500 stands for zero in the data rows.
Some points, each followed by its number:
array([473, 578, 634, 655, 681, 624, 630, 654]) 0
array([534, 690, 722, 736, 751, 678, 685, 716]) 1
array([472, 481, 495, 510, 525, 458, 439, 439]) 2
array([516, 448, 420, 412, 360, 462, 451, 432]) 3
array([471, 519, 531, 538, 548, 515, 546, 557]) 4
array([544, 625, 700, 709, 731, 678, 701, 739]) 5
array([540, 574, 561, 560, 547, 499, 603, 612]) 6
array([599, 552, 530, 530, 488, 435, 613, 589]) 7
array([437, 399, 391, 392, 425, 425, 377, 368]) 8
array([514, 447, 421, 417, 389, 413, 421, 404]) 9
array([478, 377, 342, 332, 318, 317, 247, 230]) 10
array([627, 669, 657, 662, 659, 557, 668, 695]) 11
array([434, 417, 414, 417, 435, 425, 391, 384]) 12
array([495, 408, 377, 367, 317, 423, 361, 344]) 13
array([503, 426, 401, 373, 343, 536, 478, 464]) 14
array([597, 636, 620, 622, 611, 519, 656, 674]) 15
array([469, 357, 320, 305, 362, 258, 190, 174]) 16
array([429, 410, 401, 404, 422, 384, 339, 332]) 17
array([537, 495, 469, 459, 405, 480, 548, 530]) 18
array([433, 395, 382, 381, 410, 394, 342, 334]) 19
array([472, 548, 578, 595, 612, 553, 558, 573]) 20
array([480, 399, 368, 351, 302, 442, 375, 360]) 21
array([434, 401, 393, 394, 420, 413, 366, 358]) 22
array([448, 365, 331, 322, 357, 297, 234, 222]) 23
array([453, 468, 474, 481, 490, 460, 465, 464]) 24
New points follow, each followed by the number of its nearest point above by angle.
array([484, 401, 370, 350, 302, 460, 391, 377]) 21
array([439, 432, 427, 432, 444, 398, 366, 361]) 17
array([470, 395, 372, 348, 394, 476, 414, 403]) 21
array([469, 420, 417, 416, 440, 504, 479, 470]) 14
array([487, 380, 346, 332, 307, 341, 267, 253]) 10
array([507, 516, 502, 498, 481, 477, 553, 553]) 7
array([460, 417, 430, 445, 493, 507, 474, 468]) 8
array([453, 420, 419, 421, 441, 473, 449, 441]) 8
array([544, 510, 496, 500, 493, 434, 494, 485]) 9
array([505, 440, 415, 394, 345, 529, 499, 484]) 14
array([558, 508, 482, 471, 400, 512, 580, 561]) 18
array([554, 500, 475, 470, 418, 468, 542, 521]) 18
array([518, 481, 457, 448, 406, 463, 519, 504]) 18
array([573, 544, 522, 520, 488, 435, 589, 573]) 7
array([527, 446, 419, 390, 307, 566, 501, 487]) 14
array([531, 502, 478, 470, 427, 467, 551, 537]) 18
array([445, 447, 449, 457, 469, 418, 395, 391]) 17
